rotation ticks, each row followed by its count of ticks:
The counts run from 0 to 348.
[  3  26  -8  12  39  -6 -18 -36  19  11  14 -14  16   2   1  10  13  -6
 -52  29 -10  18  17  14  30 -14 -11  15 -30 -13  11 -13 -19  -9 -43  38
  20  -2  16  27 -34  -3  20  25   0  18   4   1  17   8  18   5 -44 -16
   1 -11   3   0  26  -5  20  21   2   1  27 -25 -19  -3  -7  36   9  -5]  258
[  2  11  -4 -13  14 -15   4 -49  33  32 -11   9 -15   6   5  16 -29 -20
 -14  21 -18   5   7  45  33 -26   1   7 -35   3   0  16   1  25  -5   4
  13  11   8  18 -18  -5  13  -6 -13  16  13  20 -13 -12  27  47 -22 -10
  12  18   5 -33  11  -8   9  33   3   3  33 -17 -22  10 -18  37  12 -13]  301
[ -8  27 -44   5  15 -16  -5 -24  -3  42   3  -4   2  -3  -9  -4 -16 -16
 -31  25  -2  18  -2 -22  35 -10  35  10 -48  -9  -5  46  19 -12  -7   3
  22 -10 -11  -4   7  14   7   8  12  -1  -2  -2   9  22  17  12  -6 -25
  31 -20  21  -5  21  -2  18  14   8  40  28  -9 -12 -27 -44   9  -2 -21]  27
[  3  38 -14  -9  14   7   6 -43  -7  33  -1 -13  12 -21   4  -3 -21 -15
 -64  23  12   7  16  -2  25   1  11   6 -47 -27  -7   4 -10  -3 -18  10
   3   2   7  10 -17   9 -17  27  26  32  10   5   8  11  35   0 -30 -28
  24  -1  22   2  15  -3  14   6   4  16  20  12 -20 -14 -16  15  -5 -15]  267
[ -7  31 -60 -20  33 -10  28 -38  -5  24   2   4 -20 -14  -8   6   1 -32
 -19  13  -8  16  -1  13  21 -21   4   4 -22  -3   5  22  -9  17 -17   9
  -9  13   5  35  -2  11   0   0  10  17 -20   1  -4 -22  30  29 -10 -12
  12  -3  -5 -19  28 -13  17  23   7  34  36 -11  -7 -10 -25  20 -20  -9]  310
[ -7  22 -15  -6  28  -1  21 -56  -7  19   9  -1   5  -3  17   7   1  -3
 -28  17 -12  25   2  11  38   5   3  10 -18   7  -4   7 -30   7 -25  38
  13  -6  12  35  19  12 -14  26  28  29   7  -9   1 -12   3  10  -6 -42
  13   7  33  -5  32  -6  19  -2  16  36  40 -15  -5 -11  -2  35 -27  -8]  101
[  4  27  19   0  24  -7  23 -41  15  32   4   7 -17 -14  16   2  -9  16
 -24  32  -7  11  13   8  31  15 -10  21  -5   6 -22   7 -32  17 -11  20
  32   6   4  25   9 -11   1  42  -4  13  39 -12   0 -10   2  18   2 -19
   7  14  22 -17  22   6  18   0  15   8  49  -7 -17 -15 -13  18   7   9]  90
[ -1  15 -34  -7  25 -17  -5 -24  13  18  13   6   0  -2  -8  16  -5   3
 -18  22 -28  21  18   0  47 -27  15  21 -32  28   9  11   3   3 -16  12
  32  -1 -18  32  26   9   9  24  -6   8  11  -3  10   6   3  22  -9 -27
  18  -1  10  10  33 -15  12  27  12  40  43 -35   7  -6  -9  28  -9  -6]  207
[  2  24   5   5  35  11 -14 -39  39  25 -21   9 -19  36  10   3   8  -6
 -29  43 -30  13   0  16  26  -3 -13  21 -33  13  16  -2 -20   5  -5  30
  29 -28 -20  24  -3 -13  -7  10  14  23  15  -5  24 -10  21   9 -14  -8
  26  -8  -8  14  13   5   1  13  17   5  40 -30   4 -10 -12  14   1   7]  344
[-17  20  -2   3  38 -13  -9 -39  33  23 -20  14 -32  15   9   6  -7 -10
 -24  52  -3  17 -14   8  14   3  -5  29 -38   5   1  38 -13  -6  13   2
  26 -24  -6  13   1  -3   9  11 -13  26  22   5  -2   3  -2  31   6 -28
  14   8   0 -18   9  26  -1  22  17  20  30 -11 -18  -7 -11   5  11 -21]  191
[ -2  20  -7  12  41  -4 -21 -39  34  22 -14   8 -10  28  22   3  14 -14
 -34  42 -17  10 -11  10  27  12 -14   9 -48  -6  11  17 -18  -8   1  36
  20 -27  -2  10 -13  -6  -4  16  20  34   3   4  11  10   2   4   3 -28
  25   0   6   4  20  19   4  16  17  21  29 -19 -17  -7  -7  14  10 -22]  0
[ 23  38 -21   0  21   6   8 -26  13  28  17  -8  26 -16   7  13  -9  12
 -56  11 -22   2  24   8  43 -14   4  16 -34  -9   7 -14  -8  13 -43  36
  16  17  11  25   1  -4   2  26  12   8  11 -11  13 -10  27  12 -29  -8
   4   1  18  11  27 -13  24   2   5  -6  39 -15  -2 -11  -8  24  -3  -6]  256
[ -5  41 -30   2  33  -5  24 -35  26  16  -5  -2  -8 -20  14  18 -22 -21
 -44  23  12  10  -6  19  29   5  -2   0 -34 -22 -27  15 -18   4 -12   1
  -7   8  25   9 -33   3  12  23 -12  22  10   5   0   9  15  16  -7 -15
  23   4  10 -30  25  22  28   0  -3   1  25  21 -39 -15 -13   7  23 -24]  278
[ -6  16  -6  -1  37   3  13 -47  40  -3  -7   3   1   3  19  27  -6  -6
 -24  28 -17  14   8  40  40   0 -13  11 -33  12  -3 -14 -38   8 -20  21
  14  -8  13  32 -15  -3   8  19  -1  31  13   4  -3  -7  -6  15 -12 -33
   9   7  -5  -8  32  14  18   3   9   9  40 -10 -13  12   6  24   0  -5]  98
[ 13  29  -3  -5  19   2 -10 -37   6  49  -6  16  -5   5   7 -10   9   3
 -36  45  -5  -3   4 -12  21  -4  11  16 -49   7  24  21 -15   5  -9  37
  30 -17 -28  14  24  -4 -11  19  32  21   6  -6   7 -23  29  19   1 -21
  17   3  13   7  13  -2  -3  14  21  11  39 -26   2 -15 -15  26  -3  -7]  348
[ -7  29  30  -6  17   6  13 -50   9  40  -2  10  -9  -4   4  -7 -18   5
 -25  43   9  26  15  -4  24   4   0  17  -7  11 -11   8 -21   1 -20   4
  45 -10  -3  15   2  -9   2  43  -4  18  49 -11  18   2  13  14 -15 -25
  24  -2  15   0  20   1   6  12  17   6  44  -1 -22 -15 -20  16  10  11]  84
[  9  26  -9   1   3  12  -7 -48  21  45   0   5  12  18   0   1 -25 -11
 -17   4 -12   8  -6   9  31 -14  23  -3 -14  10  -2  25   5  14 -19  17
  12 -13  -2  -1 -10   4   0   8  15   8  14   2  19   0  29   2 -15 -31
  46 -25  17  -4  24  -7  32 -10   7   9  40  -4 -20 -23 -55  16  20   3]  133
[  9  28 -11  -5  36  -3  28 -52   8  23   0   9  -5 -16  14   9  10   5
 -28  17  -8  19   4   4  36   9   1  12 -16   3 -12   9 -40  13 -22  34
  21   1  10  33  25   0   0  35  11  18  15 -22   2 -21  -5  12   8 -31
   6  15  25 -19  30   1  33  -6  13  20  46  -1  -4 -10  -4  28  -7  -5]  95
[ -6  27   2  -3  22   5 -10 -51  25  37 -13 -11  10  24 -12  -5 -27   8
 -37  33 -18   9   6  17  26 -34   4  35 -35   5   7  21   4  -3 -20  12
  46  -5   2  17  -8   0  18 -12 -20  18  28   6  17  -4  21  33 -29 -12
  -5  -7 -10   5   2  -2  -9  17  10  14  30 -24   3   4 -13   7  11   3]  54
[ -2  31 -18 -27   8   3   4 -45  11  39  -7  17  -4   7 -14   5 -24 -21
  -5  19 -11  20  11  15  27 -30  18   5 -14  20  10  15   1  18  -9  -2
  12  -4 -23  22   2   6 -12   4  10  11  14   4  19 -12  41  19 -18 -15
  41 -16  -7  10  30 -21  12  20   4  11  39  -6  -1 -20 -45  15  -1   9]  318
[ -6  30  -8  -8  16  -3  22 -38  -1  38   3   1  -4 -28   7   1 -26 -18
 -59  21  21   2  11   4  29   8  11  -2 -40 -30 -15  20  -9   5 -13  -1
   9   6  20   0 -17   9  -3  29   3  12  11   4  -1   3  28   9  -7 -20
  20   7  25 -27  12  11  24   1  -1  13  20  24 -34 -21 -23   6  10 -25]  273
[-13  42 -33   5  34   5   8 -47  -4  28 -11 -24  -1   8 -11 -18 -14  -2
 -43  25 -19   7 -19  -7  20 -15   1  36 -42 -14   1  29  -1  -6 -19   9
  26  -3  11  18  11  10   0 -11   7  13  -4  -4  10 -13  17  36  -7 -14
  -5  -9  -4  -3   7   2  -2  11  14  42  26 -19  16 -10  -9  -2 -10 -14]  51
[-12  48 -32 -16  37   6  24 -43  -2  15  -2  -2  -9 -22 -12   5 -14 -13
 -46  39  11  21   4  -3  11  -6 -10  14 -39 -11  -6  -9 -25  -9 -26 -14
   7 -12   0  33  -3  13 -16  29   0  32   8  -4  15  -3  13  13 -23 -20
   8 -11 -20   9  36   3  11   2   9  15  26   7  -2 -15 -12  -8 -19   9]  75
[  9  30 -17   5  23   2   3 -35  19  44  -5   6   0  12  27  -6  -4  -8
 -38  22 -16  -4   1   3  35  15  15  14 -58  -6   8  27  -9   8   6  31
  14 -16  -6   0   8  -1 -11  15  43  31   5  -4   9  -9   9  21   5 -31
  29   7  26   6  12   8   8   5  25  22  25   0  -2 -17  -6   8  -2 -28]  2
[-12  41 -28 -18  22   4  13 -50  -3  43 -23  15 -26  -5 -11  -5 -16 -29
 -25  38   6  10 -16   1  -1 -12   4  -8 -39   1   2  28  -9   2   9 -15
   4  -9 -17  13  -5  11 -14   0  20  19  -4  10   9 -25  40  24 -14 -19
  35 -10 -10 -17  29  11   4  10  18  29  38   2 -11 -30 -43 -10  -9   4]  322
[ -1  36 -19  -1  38 -13   4 -25  17  17   0   2 -14 -19 -22  14  -3  -1
 -42  42  -5  19  14   5  11 -23 -18  17 -28   2  -1   5 -20  -2 -27  -2
  29   5   3  33 -12  -6  17  24 -34   0  10   2  10  -6  22  28 -28   4
 -19   3 -22 -15  30   2  -1  34  -4   0  37 -23 -17   3  -7  19   9  12]  67
[  4  33   8  17  20  23  -1 -51  28  41 -15 -12  23  18   5   9 -22  15
 -27  33 -30  10  -1  14  26  -4   6  22 -27  12  -1  -4  -8  -2 -18  22
  44 -15   0  12  -9  -2  12  13   4  16  33   4  18 -12  12  13 -22 -20
   9 -11  -9   8  32  18  11 -21   9  11  38 -22  -4  -3 -27  -5  17  13]  239
[  0  17 -18   2  23  -1 -15 -42  31  20  -2   0  15  15   2  24  -5 -12
 -10   7 -17  27  -3  17  25 -27  16 -15  -9  22  -6   5  -6  -4 -26  15
  16  -9   4   6 -30  -2   7  13  -1  14  11   5  18   0  26 -10 -27 -26
  34 -33   6  -7  49  -5  36   2   3  11  35 -18 -23 -10 -51  27  17   8]  128
[-14   5  -7  -2  29   7  -5 -52  31  13 -14   4  16  10  17  27 -14 -14
 -29  21 -25  12  12  40  36 -14  -3  15 -42  16   5 -12 -19  -2 -13  24
  11 -23   6  23 -10  -8  -6  14   1  48  17  14   4  -3   6  10 -29 -42
  22   6   6   3  25   0  19  13  11  20  29 -24 -16   9  -6  33  -1  -8]  104
[  4  21 -13 -13  23 -11  19 -37  26  46  -2  25 -23   3  17   3 -29   2
 -19  31 -18   0   6   8  49  -3  15  27 -41  10  -5  36  -9  22   4   4
  22   2 -17   9  22   2   6  25  -4   3  22  -4  -2  -8   2  42  17 -26
  21  22  18 -13   7   2   3  13  22  11  39  -5  -2 -14  -3   5   4 -19]  194
[ -6  33 -55 -18  18  -8  31 -38   0  28   3  11 -11  -1 -11   7  -9 -25
 -16   7 -17  21   6  11  30 -27  11   4 -19  11  13  10  -4  29 -28   4
   2  18 -10  33  -3  15  -4  11  11   2  -5  -4  13 -12  40  32 -23 -19
  26  -7   2  -7  25 -26  21  23  13  19  41  -9  -7 -14 -30  16 -25  -5]  311
[-16  21 -32   8  12  -9  -4 -18  11  46   0  -7   0   3  -6 -10 -21  -8
 -30  23 -14  26  10 -15  48  -6  27  11 -32  -7  -3  34  26  -2  -2   1
  34  -6 -13  -5   3  -1  14  20   3 -10  13  -7  16  22  18  10 -12 -19
  37 -20  26 -16  22  -6   5  20   8  28  33 -15 -21 -31 -48   5   5  -8]  28
[ -7  37 -48   7  46  -5  17 -39  20  14 -10  -7   2   7  -9   7   2  -7
 -32  23 -15  12 -23   1  22 -11   1  22 -33  -5 -16  39   2  -6 -22  14
  30  -7  19  26  -5  19  13 -12 -19   2  -4  -4   3 -10  -1  30   5  -7
 -10 -13  -7 -27  19  10  20  -3  12  30  27  -6  -1  -5 -14   0   5 -12]  44
[ 25  21 -23   5  15 -15  -3 -17  24  50   3   8  -1 -11  20  14   0  10
 -39  15 -15 -11  20   0  43  -1  19  12 -56 -11   8  24   2  11  -1  27
  21   4 -24  -3  16  -9   9  25  20  -1   8  -4  -3  -2  15  28  -4 -20
  20  15  34 -12  20  -1  18  21  14   3  29 -10  -7 -18 -11  23   9 -32]  9
[-13   9 -12  -6  23  -8  -1 -53 -12  20 -12   4  12  -3  19  10  -4 -13
 -32  18  -7  19  -2  15  26 -11   4   4 -48  -2   0   8 -17  -5  -4  31
  15 -12   9  25   2   7 -18  17  23  39  -1  14  -8  -7   4   5 -16 -50
   9   9  17  -9  30   4  13  12  13  38  31 -14 -13   4 -10  38 -15 -18]  106
[-10  27  -7   4  31 -10  17 -31  35  20 -10  -4 -16 -12  15  13 -18 -15
 -44  26   2  19   8  23  31   7 -20   6 -13 -20 -31   9 -25   5 -15  -2
   9   6  25  18 -47  -9  12  25  -9  14  24   3   7  14  17  16 -18  -9
  24  -5   5 -34  26  22  21  11   3  -1  27   8 -45  -7 -26   9  16 -13]  277
[ 29  38 -27   5  32   4   2 -29  20  34   4   4   1  20  -4   2  16  -9
 -28  14 -26   1   4  12  17 -20   5  20 -17   2  12  30  -3  22 -36  51
  17   5   7  26   5   8   6  -5  18  -2  -8 -19  18 -16  37  20  -1  -2
  17  -8  25  -2   7 -28  16   8   6   6  32 -20   4 -21 -25  20   6 -10]  151
[ 21  48 -21 -17  20   5  28 -45  18  47 -15  33 -28  -7   2  12 -13 -12
 -14  29  12  -7  -6  -2   9  -6  13   0 -36  12  -3  25  -8  25  -4   5
  12   3 -22   5  11   3  -6  13   6  -3   6 -12   8 -38  33  30  20 -16
  24   1   0 -12  26   7  23  -7   7   2  42   2  -6 -25 -30  -2   7   0]  329
[-21  44 -21  -3  44   0  12 -38  13   7   1   0 -13 -15 -13   8  -3 -13
 -44  44   8  34   6   7  13  -7 -18  16 -29  -7  -1 -18 -27  -5 -27 -12
  15  -7   4  40 -20   4  -5  23 -18  26  10   3  21   0  19  11 -30 -10
  -3 -17 -27   4  37   3   6  15  10  15  28  -6 -12  -9  -4   1  -8   5]  74
